Each row is where one point has got to under a steady rotation. How many ticks took it there?
The counts run from 0 to 440.
[  1   8 -10 -17 -41  36 -16  44 -19  12   6  17  -4  28 -19  11  -3  -9
   4 -12  17  21  10 -13   2   2   2  -8  12 -12  21  13  -4  18 -37 -16
   0  -1   3  21   7  13 -10  28   7 -18  13   9   3  13 -13]
157
[-17   2  -5 -15  33 -11 -12   2  -6   4   1 -11  23 -37   3  25  12  21
  -4  40  -5  -9 -12  39  10  15  -6 -10  36 -11 -12  -5  10  30  -2  -5
  10   5  17  21  -2   9  -7  12   1  10  14 -16 -18 -19  -7]
379
[ 12  37  -5  -6 -28  46  -3  10   6   5 -23   2  -9 -13  -4 -25 -26  -3
   1   8  -7   1   3  15  17   1 -31   6  19  -4   2  15  14  13 -43  13
  -9  -4   1   1 -14  -3   1  17  13   5  16  20 -25  15   6]
338
[-17 -21 -16  15   3  18 -12  -2  -6  25  12  25   4   1  -3  42   4 -15
  -8  36  28 -28  -5  18 -45  -2  -1  15   2  -9  11  16   0  16  -2   1
   6   5 -10 -19  17 -11  22  11   2 -15 -22 -24   2   0  -3]
8
[-19  28   5  -9  21   9   3 -23 -11 -16   2   4   1 -14  -6  -6   8  28
   0 -21   8  13 -44  10 -14   0  -6  33  -7  36   7 -28  16 -17   1  -3
  -9  27  -1  10  -2 -10  -5 -20   3  17   4   9 -20 -18  28]
230
[ 21   9   1  13  -5  -7   8   2 -15 -18  -6   8  18 -12  19  22  19  -6
 -14  23   0 -19  21  -9 -13  -6 -11   8  -1  31   8 -27   9   5  43  -2
 -19  -3  -7 -17   1 -26   8  -4  15  21  -7 -31 -12  28 -33]
87
[ -9   5 -19   0 -18  25  -9  25 -24 -29  -3  -2   3  24 -14  -7  -2 -27
  -8 -26  35  14 -10  22 -15  -1   1  25 -14  15  12  -9  -7  42  -7   0
  -2  16  22 -20   1  22  -1 -17 -12 -10   4   4  -1  19  10]
148
[ 23  31  -7  -6 -23  29   2   4  14   8  -2 -10   6 -16   5 -12 -36  -2
  15   0 -30   0  19  -5  24   4 -10 -29  23   4   7  16   3   2 -57   3
  -2  -8  -2   8 -11 -12  -3  31  20   1  12   7  -5   1  -3]
341
[ 29 -14  -9  14 -30  -8 -12  -1 -23  -1  16  15  10   7   8  15 -52 -19
  -4   0 -21  -1   3 -17  22   3   1   1  -3   4  -3  14 -16  22 -31  -6
 -18   0  -1 -22 -14 -11  18  20 -11 -12   1 -24   5  16 -35]
324
[ -6  -3  17 -22   2  24  14  20 -22  10 -16  12  12 -11 -37  37  32   2
 -11  17  26   5 -22  10 -20  -1  -1  13   9  22  23 -12  32  10   0  -4
  -4  23 -16  30   2  -4  -4   0  18   3  -6  -2   7 -22  -6]
395
[-23  31 -14  -1  -9   7  21  -8 -22   6  10   4 -24 -45   6  23   5   3
   0  21  11 -26   9  -6 -35  -4 -13   4  25 -13  -5  24 -14   8   2 -15
   5 -19  14  -9  -5 -11   8 -13   2 -11   9 -19   3  -8  41]
190
[-16  -2   9  10  17 -18   8 -16   6 -34  35  16  11  -4  11  -4  14   0
  -9   8   5 -34  23  21 -30  -6 -22   3 -26  13  -7  11  -6  -3  28   1
  -3 -37 -21  -5  27 -13   9   0  20   7  -7  -7   2  12  18]
270
[ -6  28  -9   1 -28  20  22   9  -5  12   5   7 -11 -12   3  26 -11 -10
  15 -15   1 -17  15 -46 -33  -6  28 -30  17   5  18  20 -16  -9 -16 -12
   8  -8  11 -16   4 -13   9  -2   1 -17  -2 -23  12 -21   3]
185
[  4  -4  16 -19  -5  16  19  14 -15  31 -16   3  -9 -22  -3  -8   7  31
 -20 -17  -5   4  -6 -11 -15   5 -28  41   8  13  -7  11  43  -4 -29  15
 -14   2  -7   3   4 -18  18 -17   6  11   1  15 -19  -2  27]
50
[ -6 -57  14 -13 -10  -6  -2  10   1  17  35   8  12  13 -20  20  -9 -25
 -23  -9  10 -16  24  -1 -10 -14 -42   6  13   7 -17  14  13   1  16  -5
   1  -4  -9   0  11 -10  24   2  22 -13 -17  -6   6  24   4]
294
[ -7 -43  -5  -6  16 -22 -10 -24 -17  34   5 -10   2 -16  20  13 -23  23
 -15   7 -31 -14  10  -2   0  -3   6   8  14 -18 -10  32  16   5 -33   1
  -2   1   6  -7  18 -19  14  24 -16 -14  -7  -8  -8 -13   1]
35
[-14  -7  21 -19   2 -16  24  -6 -12 -35   2  -8  10 -22 -18   1  16 -15
 -22  28   3 -20  28  34   6 -16 -33  -1  17   6  -4   6  12  27  38  -3
  -9 -21  -6  14   1  -4 -13   7  23   5  10  -8  10  12   3]
111
[-19   8   1 -13  26  17  19   2   8 -16   3 -15  17 -31 -17   4  15   2
  -1 -10  -3   8 -33  18 -15  12  17 -14  -4  40  30 -26  20   6 -11   2
  13  21  -2   7 -12  12   3 -12   4  10  -5 -14  10 -43   3]
390
[-37 -14 -17   6  14  19 -21 -13  -2  15   8  25 -10  -8   4   8  -1   2
 -13  46  17 -28 -11  36 -26   6  -9  23   7 -25   2  26   6  21  -7   9
  13  -4  -7 -11  12   6  18  22 -10  -4  -5  -6 -19   2   5]
11
[ -9  11  25   4   4  -7  22   2   1 -30  20  39  11   8   3  -1  14  -1
  -7   3   8 -35  16   2 -29  -2  -9   5 -33  12  -8  16  -8  -8  26   2
 -11 -40 -32  -2  26 -11  10 -11  16   7  -6 -12   7   2  -2]
268
[ 17   7   3   7   8 -31   3   6 -35  -5  11  16  12 -23  31  -6  -4  37
 -13   0 -35   2 -11 -16  11  25   0  22 -19  10 -16  -4   6  16 -14   2
 -18 -27  -1  -7  -6  -9  22 -11 -19  22  17 -21 -18  -2  -6]
61
[  4  18 -29   9 -26   4  -4  10 -23 -14  39   7   0  -4   8  15 -16 -12
   7  -2 -10   7  15 -14  -9  13  19 -25 -11   3  23  12 -34  18 -33 -27
   7 -21   6   0   2   3   4  27   0 -14  10 -24  23   5   9]
163
[-16   8   8 -22   9  -6  19 -18 -12  22  16  -9  -5 -36  -9  30   5  24
  -1 -10  -1  -1 -10 -12 -16 -10 -20   3  30  12  -4  -5  13 -23  -7 -26
   0  11  13  24  -1 -24   2 -11  17  -4   6  -6   2 -28  45]
212
[  1  24  -4  -9   4  18   0  24  31  16 -33 -17  30  -9   9   6 -10   5
  21 -10 -13  -7   6  -5   7   9  23 -39  36   7  -5  -4   8   2 -27  12
  10  16  19   3  -1   1  -5  -1   5   2   5  -7 -23 -22 -35]
363
[-14  -8  -3  -2   6  30   2  -3 -19  -9 -31  -5   1  15 -13   4  27  -2
 -16  -7  25   7  -7  17 -32 -17  23  31 -21  26  42  -9  34   9  -5  13
  -6  32  -9  -9  27  -9 -10   6  -5   0 -12  10   2  -6  -1]
414
[-13  26  -5  17  28  -8 -10 -35  -7 -40  12  12  10   2  18 -10  13  22
  -6   7   7 -10 -14  29 -21  -5  -5  31 -35  26   7 -18  -3  -8  21   3
 -12  -1 -12  -8  23 -17  -2   1   5  18  -4   2 -21   7  15]
250
[-10  -9  -3  -1  21  -5  15 -16  -3   2   0 -20  -5 -29  24 -26 -18  18
  -8 -35 -28  -1 -16  -5 -10   9  13  20 -15  22   3   5  19   3 -37  21
   1   2   7 -31  -3   0  26 -20 -25   5  -3  -7  -9 -20  22]
43
[ -6  -3   4 -13   2  11 -15  -8  18 -16 -29 -14  20  15  13 -12   5   0
  -4   5 -17  -9  23   0  22 -14   8 -20  22  11  17 -17  27  -3  27  16
  -2  17   1  -1   7  -1 -14  29   6  15  -2  -4 -31  19 -60]
96
[  5  19  -6  -2   4  17  -8  12  -8  -1 -23   5  -1 -11  17 -19  19  28
 -15  -1  -3  12 -11   5  -1   9 -27  42   6  25   2 -28  36   2   2  17
 -15  10   0 -11  -4  -5  13 -11   6  35   6   3 -47  27   0]
70
[ 18  -3 -15  14  18 -23  -3 -12 -18 -12  15 -10  20 -23  39   0  -4  25
 -12  -9 -35   6  -2 -13  -2  15   0  19 -17  41  -1 -27   7   4 -11   5
 -13   2   8 -23   1 -15  22 -10  -7  24  -3 -24 -18   8   1]
64
[ 34  43   6  10 -30  13  22  27 -13  -3 -20  19  14 -18   8  13 -26  -8
   9   8 -13 -22  14 -18  -1  14   4 -13   6   4 -13  23 -17  21 -29   6
 -19 -24  -5 -13 -12 -17   5  -8   1   0  12 -17   3  -5 -23]
346
[ -5   2  16  -9 -10 -10  11  18 -41 -18  -1  25   0  11   5  -1  20  18
 -11  -2 -11  -3  21 -11 -12   5  35   7 -35  -6  17  28   0  15 -14  -5
  -9 -34 -20  14  32  -3  -8  15 -18  -4  13  -1  18 -12  -6]
426
[-34 -30 -24  -2  19  19 -27 -26  20  26   6  -1  -2   1  14  -1 -19   2
   1  12 -11 -16  -6  17  -9  -1  24  -7  11 -19  18  22  12   2 -31  12
  21  11   2 -13  14   6  11  38 -16 -12 -11  -6 -17 -12 -12]
15
[ 22   4   2  14  -6 -13   8   1 -13 -20   3   5  20 -14  18  26  17  -6
 -11  21 -14 -16  24 -18 -12  -4  -6  -4  -2  36  13 -30   7   2  32  -2
 -17  -3 -11 -17   4 -25  11   0  18  20  -9 -36  -4  19 -32]
86
[-27  20 -50   9  -5  30 -22 -14  -4  -8  13 -16 -18 -14  18   0  -5  -9
   1  14  12   2  12  20 -20  -5  -6   5  21  -6  23   0 -12  18 -18  -8
  13   9  27 -17   7   6  -1  19  -2 -11   4  -6 -15  26  31]
172
[-20  -4 -13   4   6   3  -6  10 -29 -12 -17  -4  -8  16  16  -5  34  11
 -22  -8  19  -6  30   6 -32 -10   7  40 -15  -2   8  12  13  22  16  10
  -5  -3  12 -25  45  -3   0  -4 -12  -4  -2   8 -16  23  13]
435
[-18  29   7  -1  13   4   4 -15 -19 -12 -11  19   3  -4  -2   1   4  27
  -4 -29  15   6 -51   2 -15   2  11  39 -14  27  -6 -26  12 -12  10   3
 -14  26   4  -3  -5  -6   1 -31 -13  12   3   2 -25 -23   3]
228
